In the data rows, zero lies at 4.5, halfway between 4 and 5.
Here is a table of points, one per row:
[8 3 4 3 7 6 3 1 4 3 6 5 5 6 6 1 3 5 2 6 6 5 2 5 6 4 6 6 5 2 3 3 4 4 4 6 2 4 3 2 5 2 5 4 5 0 6 5 6 4 3 3 6 2 4 4 3 4 4 5 3 6 7 5]
[3 6 5 6 1 5 7 4 6 3 5 3 3 2 4 2 5 3 6 5 2 4 4 3 4 3 7 6 3 7 2 4 5 2 4 4 3 5 9 4 0 5 3 6 3 3 2 2 5 4 6 4 5 3 3 6 5 3 4 7 4 4 8 5]
[4 2 3 6 3 4 8 4 4 4 3 6 3 5 5 6 8 3 4 5 5 5 5 3 2 4 9 6 3 2 5 7 6 8 3 3 3 6 5 3 6 4 6 4 4 4 6 9 6 5 4 7 5 4 6 5 6 6 6 4 7 4 5 8]
[5 4 4 5 6 5 6 5 4 4 5 3 1 5 1 2 5 1 5 1 7 6 4 4 6 7 3 4 2 3 3 5 4 4 6 3 4 7 5 5 5 4 5 3 3 5 5 5 5 4 4 5 3 5 8 1 4 4 1 4 2 4 4 4]
[6 8 3 6 5 6 4 7 2 2 1 5 4 7 3 6 3 6 3 6 4 8 3 4 6 3 4 5 5 4 5 4 1 1 1 4 5 7 6 6 5 2 2 2 3 6 3 5 4 6 4 6 3 3 4 4 6 5 7 4 3 4 5 3]
[5 5 4 5 3 1 6 4 4 5 7 3 4 4 4 3 4 6 5 6 6 7 5 3 0 7 6 0 2 3 5 2 5 6 2 6 4 4 3 4 6 2 4 4 4 6 4 3 3 5 4 2 6 3 2 4 3 8 5 6 5 4 3 2]
[3 4 2 4 6 4 5 6 5 4 4 1 6 4 3 6 4 4 4 5 3 6 4 6 7 2 3 4 4 4 5 2 4 4 5 6 1 4 5 4 6 6 5 6 6 6 4 3 7 4 2 1 6 8 6 4 3 8 5 3 6 3 4 9]
[5 2 5 3 6 3 5 6 4 4 1 2 4 8 6 8 2 5 4 3 5 2 5 3 3 7 5 4 5 6 6 4 5 7 4 4 4 3 7 5 4 5 4 7 4 5 9 5 2 3 4 7 4 4 6 4 5 2 5 8 2 7 6 8]
[1 7 2 6 8 4 2 6 2 8 4 8 4 7 4 4 5 5 2 3 5 4 8 6 2 4 5 5 5 5 4 4 7 3 4 8 6 3 6 3 4 6 7 4 6 3 4 3 4 4 4 5 4 4 6 6 5 6 3 4 3 4 4 5]
[4 4 4 6 3 5 6 0 6 4 5 4 5 3 3 6 1 6 4 6 1 7 5 3 4 5 2 4 6 5 3 8 7 4 3 5 3 4 2 4 4 4 4 3 7 4 6 4 4 4 3 6 3 8 7 5 2 5 5 4 1 5 5 4]
[6 3 4 4 5 4 4 5 6 6 2 4 2 1 3 4 1 4 4 9 7 3 2 6 3 0 4 4 4 4 5 6 3 3 6 4 3 2 4 6 4 5 7 8 5 5 5 7 4 6 5 3 4 5 4 4 4 1 3 4 4 3 3 2]
[4 4 8 3 4 4 8 4 6 5 2 5 6 6 5 4 4 4 4 2 7 4 3 4 4 4 3 2 8 6 5 7 4 5 5 9 4 5 6 4 3 4 4 3 2 3 2 4 4 5 4 5 6 2 3 4 1 5 4 0 7 5 5 4]
[2 6 2 4 5 4 3 8 6 5 6 3 5 0 7 7 3 2 6 2 5 4 2 3 5 6 6 6 6 6 3 6 4 7 2 4 5 6 5 2 5 2 6 4 6 3 5 5 2 4 6 4 5 4 6 5 4 5 5 3 6 8 4 4]
[5 4 7 3 6 4 0 2 3 6 4 5 5 4 5 5 4 2 6 3 4 1 6 2 4 3 5 5 4 5 4 4 4 6 6 6 2 5 3 4 3 3 0 2 5 7 4 3 5 4 5 2 3 5 4 4 7 8 5 5 4 3 6 4]
[5 4 5 5 4 7 4 4 3 3 5 4 5 5 3 5 6 5 3 4 6 5 5 5 7 9 4 6 6 8 7 4 8 3 4 4 5 5 3 6 2 3 7 8 6 6 8 8 5 7 8 2 4 5 2 5 4 5 4 2 4 4 6 6]
[8 7 5 6 3 7 5 5 7 6 6 8 7 7 3 5 2 3 5 3 3 1 6 5 4 2 6 3 6 5 6 3 4 6 4 3 6 5 8 8 6 4 5 6 3 2 4 4 6 6 4 5 7 8 5 4 5 7 2 6 4 5 3 4]
[4 5 4 4 1 6 3 4 3 6 7 5 4 6 7 6 5 6 6 2 5 6 2 5 3 3 4 4 3 8 2 3 2 1 3 4 4 4 1 3 4 4 3 6 3 3 6 6 3 3 6 4 4 5 7 5 6 4 3 4 6 1 2 6]
[5 1 5 6 1 5 3 6 5 1 5 7 7 3 6 3 2 3 3 3 3 6 5 5 5 4 3 3 3 2 4 5 7 5 5 7 6 7 5 3 6 8 3 7 5 7 5 3 3 7 3 5 5 3 6 7 7 4 3 4 6 4 4 2]
[3 4 3 7 4 4 8 3 3 3 7 3 6 2 4 6 4 6 3 3 6 3 6 5 4 3 4 8 5 6 6 1 3 6 4 7 5 5 2 6 6 5 6 3 4 6 2 3 8 3 4 6 5 5 3 4 8 1 3 4 5 5 5 2]
[5 7 6 2 5 2 4 7 8 4 5 6 6 6 2 4 5 4 5 7 5 6 6 5 4 5 4 7 2 8 7 5 4 6 6 5 6 6 2 3 4 9 4 5 3 2 4 5 5 4 3 4 6 3 6 3 4 5 6 6 1 3 6 2]
[6 3 3 6 7 6 4 5 9 7 6 1 2 5 4 7 7 5 7 5 4 5 5 5 4 6 2 5 4 1 4 7 2 4 6 7 7 6 5 5 3 2 5 4 3 3 5 2 3 6 5 5 5 7 1 7 8 6 6 5 3 3 7 4]
[4 2 4 4 7 7 3 4 3 3 5 5 1 3 8 4 5 4 6 6 1 4 2 4 5 5 6 6 3 7 5 4 7 2 5 6 6 5 3 9 6 5 6 5 3 6 6 5 4 4 5 4 8 5 5 3 1 5 5 5 6 6 3 5]
[3 3 5 6 4 6 5 2 6 4 7 6 4 5 3 5 4 7 2 6 6 5 5 3 7 6 8 8 7 4 3 4 2 4 6 3 7 2 7 2 6 6 3 4 2 9 4 5 1 1 4 4 5 4 3 5 3 7 4 5 5 4 3 4]
[4 7 4 4 6 1 3 3 5 4 4 3 5 4 8 7 2 4 4 8 4 4 5 6 8 6 3 5 2 4 4 3 8 5 7 3 5 5 5 7 3 4 2 6 5 3 4 6 4 4 5 9 3 2 2 3 5 6 1 3 7 4 4 7]
[4 4 4 6 5 6 4 5 2 4 2 3 9 4 4 3 5 6 7 5 5 4 7 4 4 6 2 4 5 3 2 8 5 2 3 2 5 0 5 5 4 6 6 4 2 4 3 5 7 5 5 4 7 3 5 3 6 5 5 6 6 4 4 3]
[3 5 3 1 6 7 5 3 6 4 7 5 5 6 7 5 6 7 7 4 5 6 6 4 5 1 2 4 4 3 8 4 5 5 3 1 3 5 5 3 2 5 6 5 5 7 3 5 3 4 5 2 3 3 5 4 3 4 4 4 5 8 4 4]
[3 5 7 4 5 6 5 5 4 8 4 3 3 4 4 1 7 6 1 5 3 2 3 5 4 6 3 5 4 4 4 6 2 8 3 4 4 8 4 4 5 5 4 7 6 4 5 2 5 5 3 8 2 5 5 3 3 7 7 5 8 5 5 2]
[5 2 4 1 1 6 4 7 4 6 2 3 4 3 4 3 6 4 5 5 5 6 6 6 6 5 6 7 6 4 7 3 8 6 4 3 2 5 5 5 4 4 5 0 5 2 3 1 2 5 4 6 4 5 4 4 5 3 5 5 4 2 1 4]
[3 6 5 7 4 4 5 4 3 7 4 9 5 3 5 4 5 4 7 5 3 5 3 5 5 6 1 5 7 3 6 3 4 5 7 5 4 4 7 2 6 6 4 3 3 5 7 3 6 8 6 3 4 4 2 2 4 2 6 6 4 4 5 7]
[6 5 7 6 4 2 1 4 7 3 7 5 5 6 2 6 8 6 7 6 5 4 6 5 5 6 5 5 7 5 3 4 3 4 6 8 2 4 6 6 4 5 6 3 7 6 4 6 6 5 1 6 3 3 6 6 5 4 5 7 6 5 3 4]
[5 4 2 2 3 2 4 6 4 5 7 3 4 4 2 4 7 4 2 4 2 1 6 3 5 6 5 4 4 4 5 5 2 2 3 4 5 2 3 4 5 6 1 3 6 3 4 5 4 7 6 6 6 5 4 5 4 3 5 2 5 8 3 6]
[5 6 7 5 6 7 3 7 3 2 5 3 3 5 4 3 5 5 4 5 3 6 2 5 2 4 5 3 5 4 3 3 3 9 6 3 2 2 3 5 3 7 5 3 6 6 3 5 5 3 9 6 5 5 5 8 3 3 3 2 3 5 6 5]
[3 5 6 3 5 4 8 7 6 5 4 5 5 3 9 5 6 5 5 4 5 4 6 6 6 6 7 2 7 2 3 6 6 3 4 4 3 4 1 9 5 5 3 8 3 4 3 7 5 3 4 3 1 6 4 5 6 4 6 5 1 6 4 4]
[4 2 7 4 6 0 4 3 6 7 2 5 8 7 4 3 6 4 7 4 4 5 2 6 4 5 3 4 4 5 5 2 5 3 3 1 9 7 7 4 8 3 5 3 5 4 3 6 5 2 5 3 5 8 4 7 6 3 5 2 5 4 7 4]
[6 6 4 7 4 4 6 5 1 4 5 4 2 5 4 4 3 2 4 6 7 3 9 4 5 4 4 4 5 5 5 6 4 5 8 3 6 5 2 3 6 2 5 5 5 3 3 2 2 4 4 3 3 4 7 8 2 3 7 6 7 4 6 5]
[6 7 5 3 4 5 5 2 3 1 3 5 4 3 5 4 5 6 3 4 5 6 4 6 5 4 6 3 4 5 4 7 4 6 6 6 9 4 5 3 3 6 5 3 9 6 5 3 5 3 4 3 5 5 4 2 7 2 4 6 5 5 2 5]
Along one direction, these points spread out more than along any other. Take the direction at right angles to it along which they spread out most. Go by this last direction. Where along it does each point below lie, from 0 to 99? 50 is the average, and the first point above lies past it. One standard deviation of the points above along it is 16.
[6 8 3 6 5 6 4 7 2 2 1 5 4 7 3 6 3 6 3 6 4 8 3 4 6 3 4 5 5 4 5 4 1 1 1 4 5 7 6 6 5 2 2 2 3 6 3 5 4 6 4 6 3 3 4 4 6 5 7 4 3 4 5 3] 52
[5 4 7 3 6 4 0 2 3 6 4 5 5 4 5 5 4 2 6 3 4 1 6 2 4 3 5 5 4 5 4 4 4 6 6 6 2 5 3 4 3 3 0 2 5 7 4 3 5 4 5 2 3 5 4 4 7 8 5 5 4 3 6 4] 49
[3 5 6 3 5 4 8 7 6 5 4 5 5 3 9 5 6 5 5 4 5 4 6 6 6 6 7 2 7 2 3 6 6 3 4 4 3 4 1 9 5 5 3 8 3 4 3 7 5 3 4 3 1 6 4 5 6 4 6 5 1 6 4 4] 29
[5 4 5 5 4 7 4 4 3 3 5 4 5 5 3 5 6 5 3 4 6 5 5 5 7 9 4 6 6 8 7 4 8 3 4 4 5 5 3 6 2 3 7 8 6 6 8 8 5 7 8 2 4 5 2 5 4 5 4 2 4 4 6 6] 44
[3 4 3 7 4 4 8 3 3 3 7 3 6 2 4 6 4 6 3 3 6 3 6 5 4 3 4 8 5 6 6 1 3 6 4 7 5 5 2 6 6 5 6 3 4 6 2 3 8 3 4 6 5 5 3 4 8 1 3 4 5 5 5 2] 70
[5 4 2 2 3 2 4 6 4 5 7 3 4 4 2 4 7 4 2 4 2 1 6 3 5 6 5 4 4 4 5 5 2 2 3 4 5 2 3 4 5 6 1 3 6 3 4 5 4 7 6 6 6 5 4 5 4 3 5 2 5 8 3 6] 49
[5 7 6 2 5 2 4 7 8 4 5 6 6 6 2 4 5 4 5 7 5 6 6 5 4 5 4 7 2 8 7 5 4 6 6 5 6 6 2 3 4 9 4 5 3 2 4 5 5 4 3 4 6 3 6 3 4 5 6 6 1 3 6 2] 47
[2 6 2 4 5 4 3 8 6 5 6 3 5 0 7 7 3 2 6 2 5 4 2 3 5 6 6 6 6 6 3 6 4 7 2 4 5 6 5 2 5 2 6 4 6 3 5 5 2 4 6 4 5 4 6 5 4 5 5 3 6 8 4 4] 38
[3 5 3 1 6 7 5 3 6 4 7 5 5 6 7 5 6 7 7 4 5 6 6 4 5 1 2 4 4 3 8 4 5 5 3 1 3 5 5 3 2 5 6 5 5 7 3 5 3 4 5 2 3 3 5 4 3 4 4 4 5 8 4 4] 58
[4 2 7 4 6 0 4 3 6 7 2 5 8 7 4 3 6 4 7 4 4 5 2 6 4 5 3 4 4 5 5 2 5 3 3 1 9 7 7 4 8 3 5 3 5 4 3 6 5 2 5 3 5 8 4 7 6 3 5 2 5 4 7 4] 9
[5 2 4 1 1 6 4 7 4 6 2 3 4 3 4 3 6 4 5 5 5 6 6 6 6 5 6 7 6 4 7 3 8 6 4 3 2 5 5 5 4 4 5 0 5 2 3 1 2 5 4 6 4 5 4 4 5 3 5 5 4 2 1 4] 47
[6 3 4 4 5 4 4 5 6 6 2 4 2 1 3 4 1 4 4 9 7 3 2 6 3 0 4 4 4 4 5 6 3 3 6 4 3 2 4 6 4 5 7 8 5 5 5 7 4 6 5 3 4 5 4 4 4 1 3 4 4 3 3 2] 65
